0: Array([ 43,  25,   2,  53, -60, -15,  16,  -9, -48,  -1,   7,  53,  -1,  13,  94])
1: Array([ 17,  64, -85, -52,  -5,   1, -18,   5,  42,  -4,   3, -13,  35, -30, -17])
2: Array([ -5, -49,  19,  42,  22,  40,  39, -32,  -8,   5,  48,  30, -29,  26,  -4])
3: Array([ 10,   0,   0,  30,  -4, -13,  -9,  -9, -16,  24, -12,  41,   8,  22,  36])
4: Array([-25,   3, -71, -75, -29,  47,  53, -21, -12,   7,  33,  16, -40, -11,  61])
5: Array([ -9,  26,  73, -37,  31, -58, -18,   8, -39,   2, -43,  19,  25,  32, -37])
6: Array([ 18,  13,  -5,  17, -16, -28,   5,  10,  17,  30, -15, -30,  15,  36,  13])
7: Array([  8,  33, -36,  -8, -37,  29,  24,  35,  15, -20,  57, -12,   1,  20,  18])
8: Array([ -1, -29, -23,  -5,   8,  23,  20,  15,   4,  -1, -18,  27, -22, -24, -18])
9: Array([-28,   2,  64, -17,  -4, -27,   7, -63, -60,  -3, -16,  54,  14,  20,  42])
10: Array([  6,   2, -38,  -2, -19,  17,  54,  10, -22, -14,  31,  14, -34,  22,  41])
11: Array([ -7, -44, -68,  29,   4,  74,  33,  19,  26,   9,   9,  -8, -42,   0, -37])
12: Array([ -8,   7,  44,   2, -42, -20,  11, -38, -49,  -2, -53,  41, -10,  -3,  58])
13: Array([ 15,  -6, -38,  29,   1,  20,  13,  -1,  -9,   7,  48,  10, -35,   8,  18])
14: Array([-15, -22, -78, -29,  20,  63, -48,  14,  -3,  20,  37,  33,  12,   9,  21])
15: Array([-47, -23,  -6, -12,  33,  -6,  25, -58,  49,  31,   1, -34,  -1,  52, -24])
16: Array([  19,   11,    1, -106,   21,   17,    2,  -53,  -15,  -15,   33,  -12,   30,   18,   84])
17: Array([-21,  -4,   4,  -9,  32, -30, -21, -26,  47,  34, -40,  -2,   6,   9, -22])
18: Array([  4,   6,  34, -41,  10, -24, -31,  -4, -19,  -8,  16, -17,  26,   8,  21])
19: Array([-29,  15, -24,  13,   5, -33,  32, -30,  26,  20,  26,   5, -23,  -2,   0])
20: Array([ 10,   4,  92,  27, -11, -33,   3,  -2,  -7, -11, -63,  -8,  17,   3, -28])
21: Array([  6,  15, -12,   0,  -1, -22,  -6, -10, -19,  13,  20,  12,  23,  50,  72])
22: Array([ 11,  15,  19,  41,  -4,  -5,  -3, -16, -41,  20, -34,  73, -37, -35,  29])
23: Array([ -5, -10, -28,  13,  23,  20,   0, -20, -23,  36,  31,  62, -11,  42,  29])
24: Array([ 22, -82,  61, 127,   2,   2, -44,  26,  18,  17,   0,  12,  32,   5, -16])
25: Array([ 13,  54, -82, -64,  -4,   1, -22,  -1,  47,  -2,  -3, -21,  22, -27, -25])
26: Array([-14,  22,  25, -33, -23,  -8,  27, -93,  34,  27, -66,  27, -16, -27,  54])
27: Array([ -7, -55,  46, -25,  65, -16, -55,  48,  52, -14, -10, -70,  48,  38, -85])
28: Array([ -6,  -2,   5,   2,   8, -10, -23, -13,  12,  25,   1, -18,  12,   2,  31])
29: Array([ 64, -62,  63,  64, -15,  56, -20,  -6, -42,  -3, -81,  26,  20,   2, -10])
30: Array([-23,  17, -13,  22, -31,   9,  23,  15, -28, -15,  20,  13, -31, -25, -20])
31: Array([ 29, -12, -29,  17,   7,  16, -10, -11,  23,  17,  41,  -5,  10,  -3,  18])
32: Array([  5,  -9, -52, -11,   0,  24,  31, -31,  10,  19,  19, -14, -15, -16,  10])
33: Array([ 34,  14, -46, -21, -80,  54,  34,  39,  14,  -8,  26,   3,  10, -46,  19])
34: Array([  3, -38,  -6, -47,  18,  73,  30, -20, -18, -11,  21, -18, -22,  20, -24])
35: Array([-40,  12, -15,   7,  12, -35,   6,  -3,  30,  24, -23,   7, -37, -13, -16])
36: Array([-43, -10, -30,  -8,  30,  36, -39,  60, -30,  13,  38,  50,  35,  43, -43])
37: Array([ -2, -33,  25, -28,   3,   3,  33,  13,  12, -27,  -8, -44, -15,   1, -23])
38: Array([ -6,  38, -72, -16,  11, -17, -34,  66, -18,   5,  26, -13,  27,  36, -32])
39: Array([  4,  28, -14, -50,  30, -47, -58,  32,  24, -15,  17, -47,  60,  17, -24])
40: Array([-10,  21, -67,  -7, -10,  21, -36,  48,  26,  14,   3,   6,  33,  12, -36])
41: Array([ 38,   1, -76,  26, -44,  47,   0,  65, -13,   1,  25,   6,   0, -28,  -6])
42: Array([-38, -27, -35, -55,  -7,  45,   0,  52,  44, -15,   9, -60,  44,  -2, -58])
43: Array([ 23,  87, -23, -24, -26, -34,  43, -19,  -3, -12, -54, -20, -32, -30, -13])
44: Array([  8, -27, -32,  -3, -34, 101,  32,  -4,  18,   3,  32,  -2,   0, -23, -22])
45: Array([ -2,  18, -46, -17,  -9, -28,  16,  32,  -1, -12, -11, -19, -29, -16, -13])
46: Array([ -7,  40, -25, -28, -20,   6, -10, -43,   4,  34,  16,  14,  -6,  -2,  63])
47: Array([-18,  -5,  12, -52,  14, -10, -21, -22,  13,  11, -25, -25,   6,  -8,  33])
48: Array([ 29,  65, -26,   3, -44, -45,  14, -17, -43, -17,   4,   8,  10,  -8,  50])
49: Array([-15,  61, -10, -31,   6, -31,  14, -11, -20,  -9, -12,  -9, -16,   5,   5])
50: Array([ 24,  32,  78,  -3, -38, -35,  -5, -25, -65,   1, -48,  30,  51,   8,  41])
51: Array([ 22,  43,  23, -55, -15, -44,  -6, -51,  28,  13, -61, -16,  35, -14,  27])
52: Array([ -7,   8, -39, -18,   3,  12,  11,  39,   8, -17,  31, -17,  -7, -27, -41])
53: Array([ 14, -22,  24,  56,  25,  17,  24, -10,  14,   1, -11,  18, -40,  27, -26])
54: Array([ -2,  45, -92, -24,  21, -13, -52,  57,  -6,   6,   5,  29,  15, -30, -44])
55: Array([-11, -53, -57, -20, -40, 113,  35,  -7,  12,  23,   9, -26,   3, -21, -17])
56: Array([  4, -19,  46, -36,  17,  -3, -36,  -2,  11,  -3, -68,   4,  -1, -28,   0])
57: Array([ -51,  -33,  -22,   -4,   21,    4,  -45,   83,   33,   -6,   25,  -62,   77,   36, -119])
58: Array([ 32,  16, -23,   4,   3,  -3,  20,  41,  39, -16,  -1, -20,  -6,  -9, -25])
59: Array([ 31, -22,  30,  50,  12, -34,  10,  -4,  20,  -5,  25,   0, -12,  -1,  24])
60: Array([-20,  22, -79, -62, -22,  52,  45, -19,  -8,   9,  43,  26, -32,  -4,  55])
61: Array([  9,  16, -37,  -3, -42,  29,  21,  35,  10, -12,  53,  -3,   7,   9,  13])
62: Array([  7,  25, -35, -54,  11,   1, -24,   0,  22,  34,   8, -19,  55,  20,  27])
63: Array([-15,  30, -24, -17, -12,  13,   2, -52,   7,  33,  13,  30, -25,   0,  56])
64: Array([ 16, -16,  51,  71,  23, -31, -52,  24,  12, -15, -26, -28,  18, -26, -36])
65: Array([ -5,   4,  40, -40,  17, -15, -22, -21, -10, -20,  15, -12,  25, -11,  31])
66: Array([-26,  41, -41, -31,  -5,  22,   9, -43,   0,  43,  12,   6, -29,  10,  73])
67: Array([-12,   7, -62,  16, -13,   7,  17,  63,  -9,   6,  28,  14,   0,  18, -41])
68: Array([-18, -65,  -5,  -2,   2,  44,  37, -18,  27,  21,  35, -21, -27,  -3,  -9])
69: Array([-34, -21, -21, -93,  51, -20, -87,  23,  55,   6,  20, -46,  57,   6,   7])
70: Array([-28,   2,  10,  30,  19, -28, -11,  39,  28,  -6,  19, -22, -31, -10, -51])
71: Array([ 51,  30,  34,  54, -22, -37,   7, -11, -12,  -6, -25,  12,   1,  -6,  15])
72: Array([ -8, -52,  43, -22,  59,  -8, -57,  50,  45,  -9, -18, -69,  53,  40, -79])
73: Array([ 12,  -2, -50,  -6, -17,  20,  32, -29,  -1,  18,  23, -15, -29, -29,  35])
74: Array([ 19,  72, -44,   2, -41, -38,  13,  -9, -69,  -7,  11,  30,   2,  13,  65])
75: Array([ -4, -16, -47,   7,  32,  20, -14,  -8, -22,  36,  37,  64, -12,  56,  37])
76: Array([ 71, -63,  75,  69, -28,  48, -12,  -7, -54,  -7, -83,  38,  16, -16, -12])
77: Array([ -8, -29,  58,  61,  30, -47, -68,  20,  15, -11, -46, -21,  12,  -9, -42])
78: Array([ -7,  26,  36,  48, -22, -17,  -5, -43, -88,  -1, -12,  66,  24,  -3,  35])

Array([ 37, -21,  37,  10,  -8,  -8,   1,   6,   3, -24,  27,  -5, -15,  -3,  42]) 59 28 65 31 18
Array([  6,  26,  13,   4,  -3, -25,   5, -11, -25,   4,  43,  32,   8,  40,  68]) 21 3 23 46 28
Array([  1,   7,  30,  84,  12, -12,   1,  27,  -7, -16,  70,  26, -18,   6, -18]) 59 70 13 53 30
Array([ 14,  -3,  48, -46,  18,  -2, -29,   5,  -6,  -3, -69,   2,  -6, -17,   7]) 56 47 65 18 20
Array([-28,  -3, -51, -28,  18,  17,   9,  39,  14, -23,  -5, -41,   0,  -2, -72]) 52 42 45 58 40
Array([-23, -12, -13,  26,  25,   9,   0,  38,  51,   2, -19, -29,  -7,  -1, -86]) 70 58 52 35 8
Array([ 23, -35,   8,  43,  21, -42, -13,   5,  27,   0,   1,  -9,  -7,  19,  33]) 59 28 6 3 31
Array([  0,  23,   3, -11,  -3, -23,  12, -25, -26,  17,  31,  12,   8,  52,  85]) 21 46 3 63 66
Array([ 36,   0, -43,  54, -40,  58,   4,  30,  30,  15,   0,  -9,   4,  -9, -10]) 41 31 61 44 58
Array([-29,   5,   3,  23,  22, -27, -12,  36,  23,  -3,  18, -24, -17, -13, -50]) 70 52 35 58 45
Array([  1, -45, -14, -14,  18,  17,  -3,  20,  10,   1, -30,  11, -16, -18, -26]) 8 37 56 52 58
Array([ -7,  19, -75,  35,  -1,   8,   3,  55,  -5,   7,  31,  11, -10,  12, -39]) 67 40 52 38 41
Array([-28, -17,  34, -20,  26,  20,  -5, -15,  32, -12,  25, -53,  11,   9, -47]) 37 15 70 68 28
Array([ 49,  33,  18,  47, -23, -33,   3, -20,  -9,  -4, -29,  14,  -4,   0,  25]) 71 3 59 48 6
Array([-24, -74, -14,   5,   9,  34,  30, -14,  36,  21,  33, -38, -14,  14,  -4]) 68 32 15 11 34
Array([ -7,  -3,  13,  21,  22, -37, -13,  26,  12, -26,  -4, -20, -28,  -8, -23]) 70 58 35 45 37
Array([ -15,  -37, -104,  -54,   30,   61,  -64,   37,   -3,   25,   27,   25,   14,   34,   13]) 14 36 40 75 38
Array([-21, -27, -59, -11,  39,  14, -24,  20,   1, -12,  20, -19, -21, -27, -31]) 52 8 45 32 70
Array([-37, -11, -34,   5,  33,  28, -49,  55, -17,  10,  41,  59,  23,  38, -45]) 36 67 40 14 38
Array([  0,  23,  60,   6, -43, -30,  21, -29, -46,  -2, -43,  34,  -2, -19,  50]) 12 50 9 78 22
Array([ -7, -51,  46,  17,  17,  -4,  -6,  -9,  91,  29, -58, -45,  23,   1, -60]) 17 77 72 27 15
Array([ 27, -74,  73, 124,   1, -11, -35,  27,   4,  19,   7,   9,  29,   4, -10]) 24 64 77 59 29
Array([   5,   13,  -30, -113,  -13,   50,   19,  -57,   16,   -2,   -2,  -34,   11,  -18,   29]) 16 47 4 32 62
Array([ -3,  69, -70, -63, -16, -35,  14, -22, -14,   6,   1, -18, -20, -30,  25]) 49 45 43 46 25
Array([  0,  22,   0, -11,  -5, -18,   5, -31, -30,  13,  34,  16,  14,  44,  80]) 21 46 3 63 66
Array([-12,  37,  87, -22,  25, -60, -17,  -4, -31,  -9, -40,  22,  24,  19, -33]) 5 20 18 50 56
Array([ 24,   9,  59,  66,  -6,  -6,  15, -16, -30,  24, -38,  84, -28, -45,  16]) 22 71 78 12 3
Array([ 43,  12, -67,  10, -50,  53,   3,  67, -10,  -1,  19,  15,   2, -32,  13]) 41 33 61 7 67
Array([-19,  23,  91,  -8, -22, -19,  39, -75, -71, -13,   0,  70,  11,   5,  47]) 9 12 78 50 22
Array([ 11,  -5, -36,  -7, -21,   1,  56,  16, -24,  -9,  22,  31, -35,  16,  25]) 10 13 30 61 73
Array([ 13, -31,  41,  69,  10, -13,  24,   1,  16,   3,  -5,  -5, -25,   7, -28]) 53 59 70 64 2
Array([ -9,  55,   1, -19,  -1, -38,   8,  -4, -21,  -1,  -4,  19, -19,  11,   2]) 49 45 35 19 48
Array([ 13, -20,  21, -30,  15,  60,  48, -28, -16, -36,  38,  -3, -27,   4, -24]) 34 37 2 68 44
Array([  2, -36, -12, -51,  20,  69,  34, -11, -23, -28,  22, -19, -22,  11, -22]) 34 37 68 44 8
Array([  8,  45, -11, -66,  28, -48, -56,  17,  16, -18,   0, -45,  59,  12, -24]) 39 62 18 69 25
Array([ -8, -26,  21, -25,  -8,   7,  56,  10,  18, -33,  11, -54,  -9, -10, -16]) 37 68 58 52 34
Array([  6, -32,   1, -47,  27,  73,  29, -22,  -8,  -8,  24, -21,  -1,  21, -29]) 34 68 37 44 32
Array([-14,  -8,  13,  63,  20, -14, -14,  37, -13,  -3,  40,  10, -12,  28, -27]) 70 53 59 13 67
Array([  9, -23,  28, -31,  13,  19,  32,   2,  18, -40,  10, -25,  -2,   9, -25]) 37 34 58 8 52
Array([-10, -16, -22,  10, -16,  37,  56, -76, -43,  -4,   8,  17, -48, -51,  51]) 73 32 63 10 4
Array([ 25,   3, -43,   6,  11,   1,  -7,  37,  38, -26, -17, -31, -24, -12, -31]) 58 45 52 8 70
Array([-10,   1,  84,  46,  -8, -27, -37,   2, -50,   8, -77,  34,  46,  12, -31]) 20 5 50 77 64
Array([ 25,   7, -12,  18, -21,  10,  64,  23, -25, -30,  46,  33, -36,  15,  13]) 10 13 30 61 7
Array([ -9,  23,  -5, -11,   9, -34, -21,  -9, -24,  10,  12,  -4,  17,  57,  65]) 21 28 18 3 6
